[[ 0.07 -0.13  0.13  0.12  0.15 -0.10 -0.14  0.08  0.10 -0.02  0.03  0.10
   0.04]
 [ 0.07 -0.08  0.11  0.11  0.12 -0.06 -0.09  0.07  0.09  0.00  0.03  0.09
   0.04]]
The maximum?
A: 0.15
The entry just right of the largest entry is -0.10
The entry just right of -0.14 is 0.08
The entry just left of 0.00: 0.09
The entry just right of -0.06 is -0.09
The entry just right of -0.10 is -0.14
The fourth entry in reading order?
A: 0.12
The first entry in reading order is 0.07
The entry just right of -0.08 is 0.11
